In the rows, 128 means zero.
A state moves one step at a time under one of 8 hidden systems, and each row is a state written as 22 numbers. Each run below is a few steps of one system.
path 1, D (11 x 22):
[[129 112 160  96 113 162 171 163 205  83 156  87 107 110  85 126 149  95
  118  75 160 203]
 [ 96 181 174 156 119 143 186 100 209 159 150  97 109 117 106 126 137  99
  176 157 186 152]
 [125 174 130 185 100 174 142 153 164  64 149  80  81 130 115 123 159 135
  156 175 186 101]
 [165 113 110 142 106 154 140 175 188 112  97  98  60 188 146  91 112  85
  152 132 181  99]
 [152 155 120  93 146 112  95 168 147 158  97 110  77 147 176 134 109  75
  192 202 159 100]
 [113 143  69  97 143 139  55 162  94 106 108  97 147 121 171  76 101  78
  168 190 146  98]
 [ 91 111  62 116 132 124  60 150 102 134 134 144 129 139 190  86  57  61
   79 151 118 129]
 [ 93 124  92  62 144 101  77 160  95 132 167 157 134 101 161 144 100  76
   64 143  90 204]
 [ 55 113 128  81 151 134 107 116 112 132 180 126 191  76 106 123 118  88
   85  96 105 224]
 [ 52 141 160 159 111 149 160  87 150 118 205 143 164  70  99 139 123 124
   59  99 126 208]
 [108 141 173 157  90 150 209 116 184  86 193 122 105 114  66 162 183 149
   79  85 135 209]]
path 2, A (11 x 22):
[[ 96  88 165 114 157 165  80 147 147 135 139 120 134 128 105 121 159 135
  109  94 128 156]
 [103 118 121 167 102 152 146 117 157  77 153  75 137 117 109  95 115 148
  119 110 161 151]
 [135 122 140 176  86 158 143 106 142 119 140 141 131 173 120 132 177  92
  117 123 176 109]
 [143 110 150 168 143 157 120 158 157 140 107 120  71 182 112 133 154 164
  139 124 139  91]
 [147 166 132 167 116 122 162 117 156 116 107 106  97 121 144 107  96 164
  177 169 154  78]
 [166 177 130 129 111  89 139 111 123 149 106 181 104 147 170 136 153 122
  129 176 109  83]
 [151 129  98  95 170  83 116 149 105 172  88 152  93 144 153 132  95 156
  136 148  71 110]
 [129 155 105  75 154  89 127 129 110 141 120 129 150  67 163 127  46 101
  148 156 108 142]
 [120 141 125  45 136  90  94 125  99 126 141 154 180  82 157 130 149  88
   97 125  92 178]
 [ 77  76 102  93 150 128  88 127  93 136 146 111 177 123 107 112 115 124
   93  80  93 195]
 [ 78  89 130 137 124 180 121 129 137  95 175  91 176  98 102 129  95  73
  101  79 170 182]]
path 3, C:
[[128 120 140 207  81 122 176 126 213 120 160 122  61 177 145 162 114 123
   56 113 165 141]
 [120 143 132  84 147 149 160 156 135 158 150 119 124 141  72 199 178  26
  154 122 145 193]
 [122 128 199 114 170 139  57 136 165 148  83  73 186 127 153 110 191 128
  184 115 168  75]
 [162 171 171 185 127 108 148 140 191 127 114 128  52 112 183 164  88 177
  137 181 151  58]
 [154 196  71 109 137 135 213 173 123 134 101 154  56 156  89 141 165  84
  148 152  87 118]
 [ 91 119  63 118 173 137  75 133  87 174  82  77 156 185 106  70 143 124
  203 156 123 102]
 [114 146  98 143 128 109  78 128 108  94 129 102 135  69 198  83  15 158
  150 201 144  92]
 [144 181  45 123  72  86 165 136  99  58 139 171 112 123 166 106 135 110
   37 141  71 131]
 [ 57  70  54 132 124 129  85 127 107 149 153 110 138 209 103 100 157  99
   57  93 101 201]
 [ 72  75 155 120 119 153  67 109 151 108 187  76 191  81 145 116  63  77
  114 119 204 191]
 [159 155 206 123  72  93 129 104 164  68 166 147 177  70 186 184 191 106
   59 105 161 134]]
path 4, P, 11 rows:
[[141 141 104  92 119 153 143 143 109 142 136 161  83 159  97 117 158  83
  168 171 123 152]
 [114 107 188 108 141 135  59 148 163 125 148 118 113 117 148 125 156 157
  122 134 145 152]
 [ 89 133  99 163 126 104 119 115 143 138 127 100 167 129 172 125  82  84
   85 115 144 119]
 [128 162 111 135 132 159 186 144 132 152 126 171  89 152  91 146 149  76
  122 125 110 120]
 [130  87 147 100 147 160  98 173 151 112 138  96  89 132  98 115 136 164
  144 116 131 160]
 [115 125 133 154 119 125 103 119 144 114 137  80 164 109 163 127  83  98
  142 144 189 110]
 [146 172 135 155 127 120 180 132 155 140 105 147 117 142 141 163 157  97
  108 108 120  84]
 [151 103  96 114 153 132 127 170 122 132  97 115  80 165 102 120 130 170
  139 113  91 126]
 [144 117 130 101 117 122  89 127 122 112 139 114 122 106 155 114  86 119
  176 189 169 138]
 [136 164 162 128 110  86 122 106 162 140 121 136 148 129 178 149 179 110
  100 136 136 113]
 [105 127  85 137 155 110 115 142 110 164 105 145 115 164 127 121 135 141
   90 115  70 111]]
path 5, D:
[[138 150  94 126 100 104 202  89 132 151 118 151 101 177  86 106 177 140
  135 123  98 152]
 [128  94 167 165 161 164  88 139 121 151 134 111 110 156  91 182 156 175
  167 133 156 107]
 [191 122 159 126 110 124 155 127 159  88  87 121 147  90 164 104  90 147
  143  96 147  72]
 [144 178  75 136 109  86 164 102 108 161 102 150 108 181 135 121 159 113
  144 170 107 102]
 [120  90 120 134 171 157  43 175  90 136 118 113 115 160 124 142 140 163
  145 141 123  99]
 [166  94 137  90 128 106 117 124 131 123 103 145 151  92 182  98  40 120
  123 107 123 112]
 [116 170  78 104 116  80 136  93  72 149 133 167 158 128 142 140 147  95
  110 164  91 144]
 [ 77  89 121 137 168 153  61 147  96 129 145 118 159 135 104 137 158 153
   84  96 101 142]
 [135 100 168 119 126 120 163 112 155 125 141 156 133  75 134 127  60 152
   88  75 102 160]
 [130 167 133 120  98 109 198  78 106 126 163 159 145 115  85 162 183 125
  135 138 120 175]
 [100 107 165 186 137 171 119 120 152 121 139  87 150 158  82 144 199 163
  120  83 156 118]]
path 6, U, 11 rows:
[[164 149 160 131 107 110 155 110 149 133 117 169 149 115 169 156 137  82
   96 108 136  94]
 [107 120 159 150 134 143 134 120 165 150 131 116 103 160  87 114 184 178
  136 113 126 143]
 [113 132  86 135 160 145 137 166 114 113 132  88 111 105 115 147  54 117
  143 133 134 127]
 [168 134 156  99  98 128 158  95 121 127 131 179 154  93 136 121 122  96
  143 129 135 122]
 [107 129 161 154 140 103  99  94 136 170 129 130 130 147 128 143 165 187
  138 149 122 124]
 [108 128  91 129 176 141 116 179 126 132  99 109 115 123 137 114  90 122
  115 108  92  95]
 [154 118 111  79  97 139 144 121 100 103 140 175 126 116 114  98 128 110
  129 131 113 163]
 [133 124 136 136 114  86  89 102 100 124 148 114 153 136 150 167 167 163
  131 160 146 133]
 [109 121 127 157 143 136 100 153 152 126 105 118 140 141 162 117 128 110
   78  91 120  91]
 [133 119 107 113 106 149 170 147 143 104 145 143  81 146  94 109 143 120
  104 111 110 173]
 [150 126 125 131 113 117 133 124 108  91 147  84 147 115 117 178 142 131
  162 143 169 144]]
path 7, C:
[[101 152  76 163 160  99 144 104  80 169 105 107 188 130 131 170  97 102
  124 117 111  85]
 [ 81 147 146 105 127 152  68 123 120 128 159 181 110 109 144  66 138 147
  117 185 109 147]
 [156 104  93 137  80  98 156 125 149  63 132  74 125 142 133 105 117 154
  109 104 146 154]
 [111 118  99 141 148 130 119 139  79 148 146 145 160 129 124 200 118  71
   83 105 119 131]
 [103 115 180  95 122 145  86 110 173 145 140 154 141 124 145  67 159 111
  117 122 135 164]
 [138 127 155 160 105  98 161 109 171  97 143  70 135 117 125 162 129 169
  126 110 163 142]
 [142 142 151 135 150 168 136 164 113 130 137 168 111 123 111 206 161  91
  116 120 126 107]
 [148 110 163 102 136 135 121 122 174 171  89 131 110 170 130  87 155 120
  167 118 136 116]
 [127 163 129 152 154 100 164 124 144 144 110  79 125 102 121 156  92 171
  177 149 133 110]
 [137 173 110 133 140 163 130 156  83 104 121 169 113 113 118 126 149 125
  143 165 100  77]
 [146 101  78 116 115 110 111 126 119 137  96 128 101 184 142  70 119 145
  142 141 116 119]]
path 8, P (11 x 22):
[[132 151 162  25 163  83  95 173 162 109 115  98 142  63 159 130 165 132
  119 113  92 173]
 [ 71 142  85 170 109 134  82  92 123 138 117 116 165 169 158  34 142 109
  109 147 136  92]
 [111 144 126 165 118 140 158 134 122 152 177 199  57 137 117 188 108 126
   81 166 111 159]
 [136  72 129  50 144 137 115 161 132 115 133 108 144 129 101 131 147  90
  119  73 122 204]
 [ 67 139 154 156 151 179 100 105 150 156 127 103 167 107 122  87 114 103
  172 135 171 101]
 [115 168 127 194 116 145 191 149 173  92 146 120  93 113 124 154 119 134
   75 111 132 110]
 [180  69  91 128 128 147 146 157 106 115 107 105 111 187  87 162 132 113
  144  85 143 123]
 [163 118 178 102 157 145 110 138 140 145 103 115 126  93 137 133  86 140
  210 147 159  92]
 [141 180 130 139 105  68 151 119 176  97  99  84 138 108 182 112 136 150
  123 141 137  94]
 [154 133  71 146 124  94 115 129  84 143 103 145 107 196 146 150 164 139
  115 153  98  85]
 [162  99 138  62 137 113  85 141 103 153 129 192  86 127 153 119 102 142
  141 164  99 153]]
path 9, K (11 x 22):
[[119 170 134 181 110  97 138  97 154 119 115 131 125 123 168  92 131 182
  101 146 114  79]
 [114 147  94 110 138 112 119 131 101 171 135 194  84 145 148 134 109  99
  104 173  85 139]
 [131  70 157  84 146 160  54 130  97 142 134 154 134 129 117 101 144 154
  151 132 122 148]
 [ 90 113 135 157 117 116  88  91 126 107 143  97 204  86 157  91  96 152
  110 116 150 127]
 [ 95 148  86 128 117 109 140 126 117 123 144 142 163 132 139 142 150  74
   47  96  99 149]
 [113  76 137 110 145 150 142 146 130 151 157 132 105 155  65 170 154 127
  114  87 115 197]
 [143  88 141 127 125 151 160 122 131  97 136  71 160  98  93 149  85 121
  178  92 186 150]
 [156 176 120 162 104 117 184 124 149  92 106  90 164 128 134 155 168  95
  129 102 163  77]
 [148 178 120 147 142 105 199 151 162 152 109 127  55 158 102 178 162 154
  128 139 100 114]
 [178 126 133 113 133 151 158 141 116 143 110 156  60 131 107 123  78 153
  205 175 135 117]
 [164 142 156 138 117 131  80 110 117 117 100 141 141 121 175  93 134 145
  187 187 163  45]]
path 10, N (11 x 22):
[[165 132 117 166 119 110 146 171 140  43 110  59 155 103 161 192 119 130
   85  79 158  80]
 [165 108 156 141  96 135 180  77 142 193 118 221 121 181 123 129 146  77
  116 100 127 120]
 [107 119  97 142 185 144 106 150  84 167 117 113  80 137  89 138  78 193
  190 171 102 114]
 [149 117 104 155  88 130 107 111 112  53 118  68 195 121 158 102 125 121
  139 118 187  88]
 [161 135 132  99 108  87 121  99  99 156 114 221 137 142 169 125 159 122
   76 127  76 115]
 [103 126  57 115 172 147 150 176 100 136 113 105  92 146  71 118 114 143
  124 110  71 152]
 [ 97 124 125 134  91 167 128  88 123  81 159 105 180  82 117  54 101 114
  145 131 169 150]
 [151 154 163  85 113  59 125 100 121 120 144 158 145  82 163 153 160 172
   98 145  97 161]
 [ 98 129  94 134 157  98 168 157 170 159 118  83 111 152 108 167 121 109
   88  75 102 168]
 [ 91 124 171 178 125 195 165 106 165 134 158 143 121  96  99 114  71 112
  135 117 167 130]
 [181 132 184 122 114  87 136 102 131 129 137 123 116 111 130 188 136 190
  183 170 153 128]]
path 11, M:
[[145  88 125 114 127 149  72 122  79 148 141 144 139 151 123 149 123  99
  179 173 168 122]
 [132  95 169  95 139  97 106 115 172 171  97 132 150 139 164  99 124 125
  116  85 113 137]
 [109 172  96 122 131 110 158 157 141  82 133 102 136  99 134 129 144 122
   72 103  98 142]
 [112 125  99 156 103 168 111 124  90 106 168 146 111 152 109 134 132 104
  127 174 161 137]
 [147  69 183 117 134 125  88 122 147 163 129 137 113 151 136 152 123 148
  147 125 149 146]
 [120 148 151 123 148 114 154 132 169 127 107  87 168  96 128 139 144 115
  111  75 122 123]
 [ 98 173  94 176 114 158 156 134 129 114 140 129 104 146 111 108 152 114
  110 144 123 109]
 [147  97 133 133 130 144 108 137 116 127 134 127  77 155 111 139 120 171
  174 165 145 127]
 [151 123 152  98 147 100 125 112 144 155  96  98 173 108 144 134 115 118
  174 111 145 114]
 [116 175  99 130 129 110 151 126 143 132  97 134 142 132 148  88 149 107
   99 117  97  98]
 [135 118  72 122 120 135 126 155  95  98 140 133  85 143 113 113 112 151
  120 151 108 143]]
path 12, N (11 x 22):
[[188 150 171 119  93  93 151 139 219 133  98 118  87 150 201 145 125  63
  137 144 189  96]
 [109 142 127 168 161 168 102 158 100 195 144 181  68 188 114 214 157  85
  139 184 138  92]
 [151  67 150 144 152 203  60 167 123 106  94  94 118 166 108  91 151 169
  184 111 166  66]
 [185 156 113  71 106 114  93 132 112 106  80 152 150 120 202  74 136  70
  163 175 141  66]
 [ 97 170  50 116 135 129  86 157  64 128 131 168 114 181 127 121 217 109
   84 164  67 120]
 [ 98  75  94  87 130 194  85 174 126  74 141 120 120 135  96  20 134 132
   98  88 106 172]
 [121 177 140  25 116 123 135 126 122  78 156 146 168  25 134  81 126  90
  138 150 115 195]
 [ 54 192 130 104 132  70 138 118 164 137 167  93 146 109 110 152 218 138
   77 131  91 214]
 [ 75 106 179 150 136 145 146 159 242 125 166  93  81 107 129 126  89 129
   63  75 144 199]
 [153 154 227 128 128 155 194 126 192 139 168 138  98  63 112 217  97  94
  176 148 186 156]
 [125 137 198 173 155  88 114  95 175 206 120  76 122 175 127 230 178 157
  185 159 186 106]]
path 13, M:
[[115 117 133 157 128 121 174 107 157 136 125  95 143 139  95 137 137 152
  122  82 129 147]
 [ 97 178 127 164 154 149 138 141 135 130 131 115 110 108 124 144 113 137
  143 163 130  95]
 [171 124 145 131 115 150 141 119 132 123 113 143 104 146 114 114 150 149
  173 137 147  99]
 [140 127 109 126 145  82 143 106 125 162  88  99 146 140 131 130 109 153
  156 121 112 113]
 [128 167 101 109 144 130 131 147 112 125 105 141 134 102 153 100 103 106
  131 141 100  94]
 [156 115  96  98  89 110 130 117 106 106 131 157 115 144 133  89 126 131
  128 144 117 148]
 [125 102 116  95 131  90  80 118  90 132 142 133 158 118 154 147 106 129
  113 134 115 156]
 [118 115 142 108 125 145 108 133 128 116 141 161 151 105 152 123 123  79
   77 102 124 139]
 [111 116 134 135 101 134 138 125 146 112 171 149 112 137 115 143 150 128
   70 116 127 181]
 [ 92 120 156 160 140 156 104 133 124 121 173 115 130 113 104 174 138 138
  118 130 152 150]
 [122 120 188 167 131 167 137 123 175 139 134 123 127 129 120 146 140 122
  136 106 166 103]]
path 14, K, 11 rows:
[[148 113 134 105 133 149 103 157 135 106 110 103 140 146 128 119 174 105
  134  99 144 115]
 [105 143 148 163 128 123 148 128 183 122 134  94 114 118 132 130 116 160
  113 118 138 130]
 [146 145  99 110 113 121 155 145 131 115 131 136  99 130 135 136 106  85
  129 146 130 138]
 [147 110 149 124 136 151 103 150 141 134 115 127 104 161 125 128 163 128
  152 128 147 108]
 [125 145 138 137 140 111 124 131 155 119 118  98 122 103 150 116  95 162
  142 146 133 114]
 [136 148 107 121 111 123 132 133 131 118 118 159 115 134 154 101 126  99
  110 146 117 114]
 [115 116 143 124 143 131  86 141 134 149 134 143 103 155 135 133 150 133
  126 148 125 138]
 [116 108 126 112 137 123 101 134 129 116 132 107 139 101 141 105  89 149
  128 127 127 141]
 [121 128 126 132 106 137 123 118 138 113 132 136 157 127 150 102 136  90
   94 109 140 124]
 [103 128 128 125 139 119 114 137 141 139 143 113 121 142 121 158 156 119
  103 118 124 159]
 [129  99 115 115 132 140 144 144 133 111 133 102 117 121 102 130  99 133
  133  99 128 159]]
path 15, A (11 x 22):
[[ 81 109 142 148 147 167 119 131 174 151 130  78 149 144 109 105 126  91
  142  96 167 140]
 [110 146 146 154  95 177 128 139 173  84 164 120  98 131 118  87 164 122
  120 149 167 139]
 [156  93 128 169  80 133 116 106 137 112 125 125 105 197 129 101 162 156
  137 134 162 108]
 [134 129 129 190 134 123 127 134 166 160  96 108  95 177 159 139 106 131
  141 140 155  62]
 [151 187 126 121 132 117 155 156 165 134  92 136  78 129 158 101 133 115
  159 167 118  83]
 [148 150 113  91 122  81 112 108 109 155 111 164  99 140 158  99 126 153
  160 194 100 125]
 [134 125  96  97 146  66  88 129  99 151 113 145 135 115 190 134  60 135
  112 155  94 120]
 [121 141 106  56 156  83 122 144 124 145 106 124 168  91 161 125  97  68
  108 107  94 158]
 [ 77 118 117  58 148 130  92 131 108 137 154 125 168 101 111 105 137  90
  119 126 107 208]
 [ 83  71 122 118 116 159  76 121 109  89 177 111 176 108 116 104 115 116
   85  94 144 188]
 [105  75 142 154 101 161 122 124 165  95 154  83 175 149 110 127 149  91
   85  53 180 160]]
path 16, U, 11 rows:
[[129 126 139 137 122 107 125 111 154 129 120  71 138 150 125 135 155 143
  163 138 165 133]
 [ 97 133 127 153 147 153 124 135 151 156 124 116 133 123 141 123  83  80
  129 127 150 110]
 [148 148 138 116 114 130 169 119 149 143 118 155  87 139 118 108 130 121
  155 148 128 132]
 [116 128 123 120 146 111 111 107 115 148 117  94 148 134 119 130 126 150
  183 151 140 131]
 [115 128 129 121 146 133  91 131 121 153 113 151 136 120 163 114  91  94
  131 145 127 102]
 [135 141 121  99 116 108 128 120 134 141 119 160 106 149 135  87 157 142
  126 145 100 140]
 [115 119  84 117 138 118  87 134  92 119 125  94 147 150 128 127 145 132
  139 142 125 132]
 [137 106 116 121 112 135  93 144 127 114 131 146 135 142 164 116 119  84
   92 125 141 120]
 [131 137 128 130  91 104 137 118 162 111 138 126 114 159 133 116 175 134
   97 125 134 153]
 [108 132 103 156 131 141 129 147 136 110 132  74 136 150 112 154 151 108
  122 115 155 127]
 [143 115 141 145 103 163 150 135 157 110 138 128 112 127 130 131 103  87
  133 116 173 121]]

Name the system that made each run.
path 17:
[[120 111 101 128 148 135 121 167 148 132 119  87 102 148 129 146  92  87
  133 120 145 138]
 [141 151 148 102  99 141 147 123 153 110 138 141 127 106 134 105 134  86
  148 145 157 143]]
  U
path 18, 2 rows:
[[150 134 125  83 163 122 128 158 107 137 103 117 139 126 114 166 161 110
  147 107 107 126]
 [134 123 155 147 117 140 167 107 161 115 128 121 122 119  99  97 129 176
  147 112 133 129]]
  K
path 19, 2 rows:
[[124 152  96 102 124 146 131 149 132 106 126 143  75 136 107  66 158 156
  138 158  92 145]
 [131 101  60 150 121 118 128 124  94 112 114  72 153 157 119 117  91 121
  145 121 148 117]]
  C
path 20, 2 rows:
[[118  99 109 167 139 189 116 142  70 114 143 134 114 156  62 141 152 170
  152 133 122 110]
 [143 102 170 136 140 128 137 112 167 164 114 109 123 116 142 130  46 128
  180 133 171 120]]
  M
path 21 (2 x 22):
[[171 128 141 118 105 153 153 131 119 101 139 166 115 108 130 137 110 101
  144 142 145 120]
 [125 126 121 112 145 103 104 107  92 160 124 124 150 155 114 151 164 142
  156 147 120 135]]
  N
path 22:
[[180 119 144  79 104 119 137 107 112 132 108 201 155 116 155 114 137  89
  115 103 106 115]
 [103 113 140 143 140  87 136  93 146 170 120 119 133 148 115 122 142 197
  108  96  87 158]]
  C
path 23:
[[111 165 113 188 145 126 153 126 144 146 103  96 115 150 125 142 127 145
  145 141 132  78]
 [155 143 115 122 141 150 147 149 124 130  92 131  86 142 112 111 125 136
  182 148 123  90]]
  M
path 24:
[[117 125 147 123 102 104 103 107 148 116 141  91 164 148 137 123 194 117
  124 124 162 153]
 [128 119 164 146 147 130 100 164 168 121 134 101 110 123 149 185 122 132
  103 118 149 122]]
  C
path 25:
[[167 135 158 110  72 110 170 101 172 123 142 199 102 114 175 109  98  76
   85 132 136 150]
 [ 92 129 117 108 156  87 127 120 143 184 120  86 134 180  88 153 202 138
  136 110 103 182]]
  P
path 26 (2 x 22):
[[110 194  58 120 142 100 139 151 104  91 110  71 145 115 131 132 155 121
  133 151 109 118]
 [130 100  84 131 107 163  77 134  93 125 128 153 107 176 144  80 114  91
  148 174 151 103]]
  M
path 27 (2 x 22):
[[137 169 187 177  74 103 177  55 163  98 144 150 187  82 155 140 164 143
   87  96 153 104]
 [119 136  84 169 140 135 179 147 116 159 119 152  82 212  69 171 202 140
   87  95  73 124]]
  A
path 28:
[[127 112 156 166  84 183 119  94 133  78 139 136 158 119 130  53 139 139
  136 119 170 100]
 [139 109 156 180  88 105 153 105 192 143 132 135  90 193 139 146 160 148
   87 111 147 124]]
  A
path 29 (2 x 22):
[[126 140 141 161 152 150 112 161 132 122 131 111  85 136 116 165 146 164
  150 159 138 104]
 [175 104 134 111 114 144 134 142 146  98 102 120 121 126 137  86 101 128
  159 117 149 102]]
  D
path 30, 2 rows:
[[104 138 117 182 136 171 120 142 123  89 130 100 130 101 128 112  86 144
  136 137 149  83]
 [155 111 118 137 105 114 192  93 132 150 118 168 130 133 121 126  84 112
  114  98 114 134]]
  U
path 31, 2 rows:
[[206 154 182  85 125  88 205 145 172 138 123 152  75 116 128 217 149 126
  144 122 121 149]
 [ 64 158  98 141 156 147 140  85  70 153 124 110 211 123  57 109 184 140
  164 112 106 129]]
  M
path 32:
[[123 136  93 118 109 149 165 159 152 106 139 123 113 134 129 130 105  30
  102 110 153 154]
 [ 93 146 132 110 131  93  91  97 131 161 128 100 189 145 143 134 188  84
  130 133 147 145]]
  C
path 33, 2 rows:
[[101  86 131 110 177 146  77 185 116 162 162 134  88 146 110 207 120 105
  103 135 121 177]
 [127 125 185  64 131 139 121 126 156  97 136 120 183  39 139 100 105 109
  137  96 142 163]]
  D
